Each row of this table is followed by its label. One hidden rule gives the labels. It looks at one to three of the table's principal directions, none of them among the few with the most spread.
[-13  -6 -25  17  63  42 -19  -1 -19  28 -64 -16  13  14   5 -33  -9  15  -1 -60   3   3  15   7  16  -6  12  61 -15  39  15  26  -3 -13 -11 -24  17 -50  20  48  -6  -3   0  31] Q713
[ 21 -25 -27  40  35 -62  24   3 -18  25  19  19  23  -7  -2  19   5 -50  63 -45 -44  -6  -4 -26   7  41 -11  11  45 -20   2  11  43 -15 -19 -45  -4  13 -50   9   7 -42  -6  26] Q358
[-12   1  58  14 -12 -27   0   7  30 -40  -7  55  16  29  -4  24  -4   3  -2  30   3  11  14 -29 -26 -48 -15 -37   9  -6 -47 -47  13  12  21   6   4 -12 -34  19  -7  -9  38  20] Q201
[  9  29 -16 -51 -51  20 -14   7  -3   1  17   7 -13 -13   7  -1 -23 -16  -4  11  42  33  -5  27   2  13   3 -15 -29 -18  28  12 -22  11  -2  25 -19  20   8 -38  -4   2  -6 -42] Q433
[ 43  -7  26 -51 -40 -10  40  52  16  -3  38 -22 -11  -6   8  -7 -16   8 -49  72  56 -48 -30  18  15 -20 -13  -8 -17   5 -19 -33   6   9  49  40  13  -1  45  -1 -10  48 -14 -19] Q358
[-46  -7  18  55  23 -33  -8 -39  14 -36   0  13   9   1 -12  21  28  -1  46  -3 -61   8  25 -19 -26  12  15  -3  24 -25 -22 -16  11  -5 -18 -21 -17   4 -15   9 -21 -30  20  24] Q201
[  5 -13  14   8  -5   7   8  21 -12 -13  18 -11  -4   6   4  -3   9   1 -19  40  22 -45 -11   4   9 -15  17  26 -11   0  -2 -20  10   4  34  16   5 -22  25   5 -20  18  -5   4] Q433
[-40  17 -13  31  12  11  -4 -19  22 -15  -5   3   7 -31 -18  38  33  14  32 -14 -32  15  17   1 -27  24  38   8   4   3  15  24 -36 -13 -33 -20 -19 -15  28  15 -23   1  33  24] Q433
[ 35 -13  42   6  36  -8  30  22  27   8 -14   3  13  24   4   5 -19  13 -33  12  13 -28 -12  -2   7 -51 -25  -5  23  27 -34 -13  26 -10  24 -13  35 -18 -20  38  22  14  12  46] Q358
[  8 -18 -21  30  17  38  14  15  34  27  -9 -40 -21 -19 -11  26  12   6  14 -26 -36 -23  -7  26 -12  31  41   5  38   5  11  19  -6  -4   6 -44  16 -38  20  37  28  10 -29  54] Q358
[-12 -20   3  33  43 -20  -5 -19  13 -32 -14  10  27  27  -6   7   5   1  25  -7 -27   5  32 -24  -5  -1   9  20   5   7 -12 -10  30 -11   3 -12  -7   4   1  17 -33 -23  36  21] Q713
[ -1  14  18 -24 -35  24 -13  18 -30 -11   2  -2 -31  -6  15 -22  -3  18 -41  43  53 -27 -22  15  10 -31  -5  19 -39   0  -3 -15  -5  25  30  45   1 -25  13 -13 -11  33 -15 -19] Q950
[  7   6   8  -1   7 -15  18  -4  -9  -2  19 -19   5   0  20 -19  -4   0 -10  15   5 -24  -5  10   5  -7 -17   6  -9   1   1  -5   3 -19 -15  14  -9  21   8 -12  -1   0 -10 -22] Q950
[-13   2   2  -4  -7   0 -17  21 -40  -1 -13   5 -20 -19   3 -26  -4  -9   7   6  38 -16 -15   9  19   3  14  53 -25 -22 -11 -15  13  22  26  12   7 -61  13  22 -37   7 -20  17] Q950
[ -8   8  30  10  39   2  -1 -10 -15  -9 -23   3  27  19  11 -34  -4  23 -30  -3   9 -17  -3  -4  13 -45  -7  25 -11  26 -18  -1   0 -24 -19  -6  11 -12   8  18 -12  -6  19  14] Q201
[ 66  -4 -65 -40 -37  -9  18   8   9  59  35 -10  -6 -29  -4  31 -39 -78  60 -60   0  57 -21  38  25  81   5 -37  35 -34  59  63  14  -1  -2 -34  -6  60 -38 -37  52 -34 -31 -32] Q358
[ 33   0 -25 -11 -17 -22  29  16  -3  22  52 -29  -7 -24  11   7  -7 -35  25   0   0 -16 -26  36   6  43  -4  -7  16 -40  21   1  11  -6   2  -6 -12  19   9 -17   5   1 -38 -17] Q713
[-14  18  38  11  35 -44   4   9 -56 -48   4   4  25  33  26 -58  18  56 -43  65  44 -76 -31 -46 -13 -67 -79  31 -51  -2 -53 -85   8  -6 -27  57  -6 -31   0   2 -55  42  -6   0] Q358
[-60  -1  11  46  19 -12 -44 -37 -28 -55 -29  19  12  10 -12 -14  27  15  39  -3 -16  12  11 -29 -12  -1  19  32 -19 -22 -21 -25   8  10  -7   1 -13 -33  -3  15 -53 -21  21  14] Q950
[ 25 -18  -3  -6   1 -42  29  55  25  -8  27   9 -11  -8  -3  18  -5  -7  13  27   7 -31 -24  -9 -15  14 -17  -8  24 -28 -35 -54  42  11  37  -8   9 -31   1  32 -17  22 -19  44] Q950
[ -8 -10 -12  51  25 -21  25 -16  24 -12  25 -18  24  -4  -1  30  33   5  36  -8 -62 -22  10  -7 -30  25  14 -12  30  -4   4  -4  -6 -31 -38 -32 -23  14  17   7  -7 -13   9  17] Q433
[ 66  -8 -18 -82 -49  16  11  63  12  50   2   5 -43  -5  12   1 -63 -49 -14  -1  70  15  -5  39  40  13  12   3  -6  -9  19  11  39  27  74  12  23 -17   3   8  15   8 -24   9] Q358
[-25 -15   9  20  44  41 -23   0  -9 -10 -42 -11   8  33   2 -23  11  43 -39   1   2 -22  15   0   4 -45  17  41 -17  41  -8 -15   3  -4  26  -2  16 -42  43  36 -24  18  19  27] Q358
[  6 -12   6  24   5  -4  15   0  21  -2   4   4  31  10 -10  30   6  -3  19  -3 -14   5  -1  -4 -14  -4  -2 -23  15  10   1  -2 -12  -7   0 -15   0   7  -5  10  11   0  17  -3] Q358
[ 10 -18 -26   7  60 -60  17   7  -6  19  -7   8   0 -21 -11 -12  -2 -13  24 -37 -24   3  -6 -37  17  31 -30  23  30   1 -21   9  48 -17 -11 -30  19   7 -33  26   3 -15  -6  39] Q433
[-18  -4   3  77  55 -35  37 -17  10 -19  22 -18  37   1   9  18  31  -8  45  -2 -45 -40  14 -20 -31  17  -2  16  16  -4   0  -9  -4 -48 -52 -19 -21   4  -3  19 -11 -19   7  15] Q201
[-42   3  -4  26  33  32 -25 -18 -49  -8 -34 -28   7   6   5 -42  34  55 -30   3   7 -32  -3 -13   2 -30  -4  47 -42  37   2  -8 -33  -8 -20  21   1 -35  40  12 -22  29  -2 -12] Q201
[-12 -12   5 -21 -24  18 -40   0 -27 -13 -34   6 -17  29  -3 -26  -1  30 -23  20  26   3   5 -19   6 -30  -8   5 -33   8 -17 -37   7  38  36  34   8 -27   7  -2 -19  19  -2  -8] Q358
[ 19  16  25 -25 -69  -6  19  -2  32 -20  59  19  -4 -25 -12  36   4 -22 -11  28  -6  13 -27  13   5  15  33 -60  28 -21  10  35 -13   1   3  -6  -7  59  -5 -46  25 -12  17 -29] Q713
[-36   4  43  61 -16  30   9 -45  27 -25  13 -13   9   7 -11  39  36   9   4  25 -45 -13  13  -6 -36 -11  21 -40  16   8   9  19 -56  -6 -33   5 -11  30 -25 -26  45  -7   7 -28] Q433
[-24  10   6   7  -2  56 -27 -26  11  12 -36   9   3  -4 -16  14   7   8 -14 -34  -9  41  20  12  10 -14  55  -2   5  33  24  55 -36 -10  -4 -27  13  -8  13   9  19 -17  37  11] Q713
[ 33  11  -4 -37 -57  -5  22  24   8  14  52  -2 -18 -33   1  24 -13 -29  -6  35  28  -2 -26  26   6  17   4 -28   3 -17  19  13 -13   4  10  13  -9  33  -3 -41  20   7 -18 -33] Q358
[ 18  -8 -45  13  10 -41   2  15  -8  24   1  17 -15 -27   1  20 -15 -47  75 -51 -16  23  -6   2  -5  56 -10  11  26 -42   5   3  42  10  -2 -33  -9 -17 -46  16   2 -28 -26  33] Q358
[ 48  -7  12   0 -11 -15  32  35  -5  24  22  11   1  -1  15  16 -25 -39  -1  17  32 -27  -9   5  10 -12 -16   6   6   2   3   1  16  -2  16   5   7  -2 -37  -4  24  -5 -13   1] Q433
[-18  -1 -38  -6  35  27 -30 -14 -11  22 -44 -11   5  -3  -6 -24  -7   8   9 -55 -10  35  25  12  13  19  14  38 -12  17  18  27  -6  -1 -10 -19   2 -18  28  19 -17  -9   4   7] Q713
[ -1 -13  17  53   0 -58  11  -2 -34 -29  17  22   7  11  22   1  16 -17  36  22 -11 -40  13 -42 -18  -5 -30  17  -8 -24 -27 -47  32   5  -7  22 -24 -12 -42  -3 -21 -19  -4  -3] Q358
[  5 -10 -34  13  39 -25   5   1  -7   3  -2 -15  26  -8  -2 -10  -8 -11  41 -20  -9   4   0  -2  -2  30 -10  29  -2  -3   3  -5  10 -20 -28 -20 -11   1   7   9 -24 -16  -9   5] Q358
[ 18   9 -23 -56 -44 -12  17  36 -18   1  52 -19 -27 -40   4 -14   1  -6 -24  43  47 -21 -37  18  20  27  -7   7 -26 -16  15  -3  -1  10  28  39  -7  18  44 -28 -18  40 -25 -46] Q433
[ 18  -1  -4  -7  -5   1  15   9   4  22   8   2   2  -2  13  -3  -4  -7 -22 -12  -8   0  16   1   5  -3  -6 -10   7  21   7  14  -5 -13  -4  -3   0  20   5  -5  23  -6   1 -19] Q201
[-14   1 -32  12  22  -4  19  -3  29   6  18 -26   0 -27 -19  23  27  16  24 -21 -43  -1 -34   1 -20  41   7 -30  37  -6  13  15 -15 -23 -32 -38   0  17  13  10  19  14 -13  22] Q201
[-32  15 -30 -13   4  30 -18 -15  17  26 -16 -20 -31 -23 -14   3   2  -1  10 -28 -13  42  19  17 -12  37   6  -9   2 -13  22  21 -31   5 -12  -2   4   0   4  -1  21   8 -24  -4] Q358
[-13  19  -9   9  18   9   1  16 -35   0 -12 -16  -8 -11  20 -35  10  26 -17  11  27 -45  -8 -11 -10  -9 -19  44 -39  10  -3 -18 -20 -10 -35  26  -7 -44  16  11 -20  24 -26   6] Q713
[ 13  -4  61 -29 -48   1   1  17   0 -15   6  17 -23  27   2 -17   2  42 -83  69  16 -41 -16 -29  -3 -68 -33 -46  -1  16 -52 -47  -1  33  25  39  21   4 -18 -24  25  32 -11  -6] Q713
[-48   9  47  21   1  -2  -8 -24 -19 -30 -12  12   1   9   4 -19  21  16 -21  34   0 -24  27 -20   0 -33   9  28 -29   9 -19 -11 -16   4  -7  35  -7 -14  12   1 -30   1  23 -10] Q358
[-15   4   1  -5 -44 -36   2  -2  -9 -22  43   7 -13 -18 -14  23  27  -1  22  47  -3  -8 -24 -17 -19  18 -13 -34   0 -41  -9 -36  -8  20   0  24 -18  17  -9 -34 -15  17 -12 -20] Q358
[  0   0 -26 -32   4  23 -12  -7  -4  16  -6 -21 -17  -7 -22  -1  -2  -1   1 -12  19  21 -26  11  23  25  10   3  -1  -9  28  31  -1  11  19   2  19   7   6  -5   7  22  -9   2] Q358
[ 29 -12  -9   8  16 -64  26  14  17   0  22  16  17   7   3  10 -10 -24  37 -13 -27   1   2 -22 -17  25 -43 -25  33 -33 -27 -33  39  -2 -10 -17  -6  15 -35   8  -1 -16 -11  16] Q358
[ -7 -23  13  23   4  -9  21  15  14  -3  16 -10  -6   2 -16  23  25  -1   8  18 -15 -32 -21 -12  -4   7  16 -12  29 -11 -10 -17  11   3  32 -11  20 -18   5  27   7  19  -7  30] Q358
[-40  11 -21  31  21   3 -30 -38 -15 -11 -16   2  11  -6 -10   3  12 -13  57 -36 -26  30   6   2  -6  30  38  19   3 -25  19  17  -6 -17 -38 -32 -16 -11  -4   3 -24 -40   8  23] Q950
[-31   4  14 -16  -5  29 -37 -28 -16 -16 -38 -15 -20  21  -3 -35   6  34 -27   6  18  14  11  -7  10 -20  -2   6 -32   2  -7 -10  -7  22  20  36  13 -15  15   3 -10  20   1 -13] Q433
[-17  -7   5  -7 -14  15 -30  -7  -5   3 -31   7 -22  34  14 -25  -4  20 -24  -5 -13  12  38 -15 -16 -23 -22 -20 -10   3 -19 -40   4  25  14  21   0 -10  -8   0  11  -1 -16 -13] Q433
[-36   3  -3  55  40 -12  -6 -43  -2 -21  -6 -15  24   6  -2   7  25   7  45 -15 -41   1  16  -6 -24  13   3  11   3 -13   3  -6 -11 -22 -42 -14 -20   1  -2   6 -20 -18  10   9] Q358
[  2  21   4 -39  -8  36 -16 -12 -21  17 -21 -15 -11   6  20 -54 -18  18 -55 -13  15   1  12  20  26 -17  -1  19 -28  21   9  27 -18   1 -20  19   2   8  25 -18   4   1 -10 -28] Q358
[ 37 -14  -5  12  10  -7  24  28 -15  28   7 -23  -4  -5  29   0 -25 -35  16  10  29 -39  17  32  16  -2  11  55 -13   3  10  -9  25 -15  20   3  -6 -33  14  18 -17 -11 -16  16] Q713
[-36  17  13  20  33  48 -26 -42 -21  -5 -36 -18  25  22  13 -27   4  15 -20  -9  14  12  48  19  10 -32  21  49 -45  32  26  23 -38 -22 -17  20  -8 -11  39   2 -27  -8  33 -26] Q713
[-11 -25  20  71  32   9   3 -18 -14 -14 -20 -10  21  45  13   5  28  29  -6  16 -29 -51  24 -41 -26 -45 -13   8  -4  39 -11 -28  -5 -13 -17   7  -4 -13 -22   7  14  -3   7   9] Q713
[  2  39  12 -46 -26  18 -13   3 -45  -6   3   9  -3  -3  25 -51 -15  11 -52  17  58 -10 -20  10  26 -29 -13  22 -51   9  12  16 -19   0 -20  41  -8   7  12 -33 -13  10  -2 -43] Q713
[-22  15  -8  14 -53  76 -15 -44  19   9  10 -39  -8   1  -3  28  31  26 -13  -4 -41  19  11  35 -35   6  23 -63   2  11  45  30 -85   8 -31   7 -23  38  20 -49  54  14 -14 -65] Q358
[ -3 -21 -25  30  33  22  -2 -15  55  36 -24   7  10  -1 -33  52  10  -2  25 -72 -76  54  17   3 -21  23  15 -49  70  18  10  38 -10  -5  -2 -74  20  14 -23  27  58 -16  15  36] Q433
[ 32 -26 -41  11  -6  -7  14  15  51  39   6   4  -4  -4 -16  65  -6 -25  49 -45 -48  42  11  10 -30  39  -9 -61  58 -10  11   0  11  10  19 -46   1  14 -31  13  49  -7  -9  20] Q358
[-29 -16   6  45  -5 -15 -16 -37  38 -62   9  24  29  22 -26  46  32  12  39   9 -57  31  20 -39 -39   8  24 -48  24  -7 -11 -16   0  -5  -9 -20 -22  35 -11 -13 -12 -28  47   0] Q433
Here are more rows. What is the label of each one?
[ -6 -12 -30  15  -9 -16 -14  -6   4 -14   0   8   8   6   2  17   1 -12  49 -10 -21  23  29  -6 -24  26   2  -2  -7 -14   5 -24   9   7  -4  -2 -32   4   3  -6 -26 -20   5 -11] >> Q201
[-15 -27 -20  67  47 -15   3 -31  -4 -18  -9 -11  30   6  -9  23  25 -14  61 -25 -38  -2  23 -27  -2  27  34  34   8  13  18  21  15 -31 -16 -27 -12   4  -3  17 -19 -35  31  17] >> Q358
[-10  17 -44 -36 -32  27 -21  11 -20  18  -6  -5 -21 -28  -8 -10  -5  -5  16 -22  24  26 -23  18   4  40  10   5 -21 -17  30  19 -25  22  -8   7  -8 -13  15 -11  -3  15 -29 -21] >> Q713
[  7  14 -32  -5  27   0 -16 -15 -30   9 -19   5  19 -24  -2 -24 -13  -7  20 -53   6  30 -19   9  26  22   1  37 -10  11  20  52   2 -13 -36 -25  -5   9  -8  -5  -8 -23   7  -6] >> Q201
[ -2  -8  75  26  29   8  -3  -4   3 -32 -41  20  18  61  24 -27 -12  34 -59  34  18 -34  37 -25  -3 -95 -24  17 -22  44 -48 -40  18  -2  21  29  17 -26 -14  27  -5   0  34  15] >> Q201
[-21  18 -32 -18 -40  57 -36 -24  -6  22 -10 -23 -44 -29 -14  12   0  -9  20 -20   4  39  -7  38   3  38  43  -6  -6 -22  45  43 -35  20  -5  -2  -5  -2   0 -28  23  -1 -28 -10] >> Q201
[ -6  15  40  -3  18 -21   2  -3  12 -20 -12  32  13  10   3  -2  -7   6 -18   8  14   9  17  -9   5 -35 -11   7  -3   1 -29  -9  15  -4   9   7   9 -13  -4  22 -25  -1  41  24] >> Q433
[ 21 -12 -53  20  27  24  14  21  -8  50   0 -39 -11 -32   3   1   4  -8  22 -54 -29 -23 -25  36   4  46  16  29  28   1  27  31  -1  -7 -14 -48   5 -29  17  23  23   6 -47  27] >> Q201
[ -5   3  70  20   4 -53  11   6  -5 -64  17  44  27  29   6  -8  12  30 -33  68   9 -44 -17 -50 -16 -67 -38 -14  -4   0 -67 -63  23  -2  -3  22  -1   0 -28  -3 -29   3  30  14] >> Q433
[ 36  -3 -30  18  33 -37  38  13  -7  27  33 -17   3 -36  22   0 -21 -59  41 -27  -3 -13   6  23  17  49  -1  46  12 -14  24  34  30 -36 -19 -20 -13  19 -14   0   4 -35 -22  -3] >> Q358
[ 34  -8  41 -30 -12  -6   5  40 -17  -2 -13  31  -3  11  11 -30 -16  15 -71  27  45 -31  -2 -17  35 -56  -6  26 -15  33 -40 -13  29  15  46  19  29 -34  13  21 -17  15  22  18] >> Q433
[ 18 -30 -11  21 -14 -45  26  -9  14  -8  41  -5  11 -10  -7  20  23 -12  24  -4 -62 -10  -4 -21  -3  36   7 -35  42  -5  -6   5  22  -9  -6 -25 -13  55  -2 -20  15 -23   2 -18] >> Q358
[ 52  -9 -16 -27  -5  15  23  52 -26  43  -2 -22 -20  -9  29 -30 -31 -16 -26  -6  46 -46 -17  29  35  -2  -1  48 -16  18  12  11  23   3  27   8  13 -35  20  18   6  15 -36   7] >> Q358
[-10  -9 -27  19  -9   7  -7  -8  15  23  -9  12 -11   3  -2  24   0 -27  40 -47 -43  34  23  -4 -21  34   5 -31  28 -12  19  13  -1   9  -9 -24  -9  12 -37  -1  39 -27 -16  -4] >> Q433
[-10 -52  26  66  42  19  11   6  29  21 -45   4   4  52  -3  31  15   9  -7 -14 -45 -25  50 -35 -19 -42   7  -8  35  49 -18 -23  16  -1  41 -21  32 -36 -22  58  42  -2  15  47] >> Q201
[ 14  15 -44 -75 -39  58 -11  23  19  47  -5  -9 -35 -20  -4  -1 -28 -11 -27 -28  24  42  -2  40  18  29  27 -18  -6  12  48  49 -24  12  15  -2   7  16  31 -16  30  15 -17 -21] >> Q950
[ 44 -49 -16  40  52  -1  39  28  50  39 -16 -12  21  26   2  38 -15 -18  21 -43 -45 -14  26   2  -8   4   7  -5  55  37   0   3  36 -24  23 -58  20 -11  -8  54  38 -17   5  53] >> Q201
[  5 -12  24  27 -14   2  15 -20  19  -2  20  -9   0  13   2   8  22  16 -29  12 -60 -26  11 -20 -18 -12   0 -48  36  15 -13   1 -14 -10 -28 -12  -2  42 -18 -29  48 -15 -10 -12] >> Q433
[  5   1 -19 -12  -7  17  -4   0  -1   7   0  -5 -11   7  -3   1   9  18 -19  -2  -2  -1 -13 -18  -5   1 -10 -24   1  14  15   9  -9   0  -9   6   4  20 -11 -18  28  15  -8  -9] >> Q713
[-45  15  13  19   9  25 -25 -16  -9 -28 -21   9  -1  10   4  -7  19  24 -11  13   0  -6  30  -6 -14 -21  23  30 -29   8   0 -10 -20   1  -9  17 -14 -30  28   7 -38   4  24   9] >> Q358
[ 68  -2 -30 -40 -51 -15  21  35 -10  33  46  -8 -18 -20  27  -2 -26 -29 -12   3  17  -6 -11  29  11  19 -21 -21   4 -11  14  -1  17   5  12   6 -16  32   0 -39  23  -4 -35 -40] >> Q950
[ 48  21  30 -44 -13  19  32  28  43  53   8  38  14 -21 -19  36 -34 -21 -49 -20  18  32 -30  27  23 -29  -4 -49  47  33   5  67 -27  -8  -1 -41  39  28 -37  -3  72   1  23  14] >> Q950
[  8 -21   5  58  33 -24  21  31 -26   6  -2  14  18  25  27   2   2 -29  27   0   3 -53  25 -23 -12 -12  -9  49  -5  -2  -9 -40  29  -8   8   1  -6 -55 -18  37 -20 -14  -9  29] >> Q201
[ 40 -14 -42 -23 -12   8  18  24   8  46  19 -28 -22  -7  -5  11 -12 -18   8 -17  -3  -2 -28  10   0  39 -21 -31  26 -14  23   8   4  10   5 -11  13  17 -22 -14  50  16 -53  -4] >> Q950
[ -7   2  17  -8  14  17 -15  -6 -36 -16 -27 -15   6  25  19 -51  -2  27 -34  10  35 -26  -3  -1  27 -36   6  43 -41  21  -5  -8  10  -6  11  26   7 -27  36  16 -33  10  11  -3] >> Q433
[-14  -6 -34  -9  11  38 -20  -6  26  18 -32  -6  -6   3 -14   8  -4   3  12 -47 -23  40  24   8  -2  26  36  -4  11  14  24  28  -9  -3   1 -29   6  -7  23  20   8  -9   8  19] >> Q713
[ 18  -4  15  -1  16 -47  25  33  -4 -27  14  17  27   9   8  -1  -6   6   2  43  34 -38 -14 -23  -3 -24 -25  23 -18   5 -29 -45  26 -11   5  16  -7 -18   9  18 -48  13  20  20] >> Q358
[  6 -14  -9  27  29 -17  -5  -7 -36   5 -21 -10  13   5  21 -35 -12 -21  24 -28   3  -8  22  -4  19   6   2  54 -17   4  -2   0  27 -16  -7  -4  -5 -19  -2  18 -19 -35  -8  -2] >> Q950
[ 27  26  33 -43 -32   1  11  31  -7  18   4  15 -14 -34   0  -8 -35 -15 -27  26  67   0 -37  31  22 -22 -17   9 -15  -7 -16  11 -14  18  11  17  19 -21 -21  -4  12  17 -16  -3] >> Q433
[ 37  24 -55 -69 -18  46  -3  26   5  53   2 -14 -24 -53 -15   5 -33 -24  -4 -44  44  43 -43  55  39  47  30  10   2   4  56  84 -18   1   3 -26  17   7  15 -11  27  12 -17   1] >> Q201
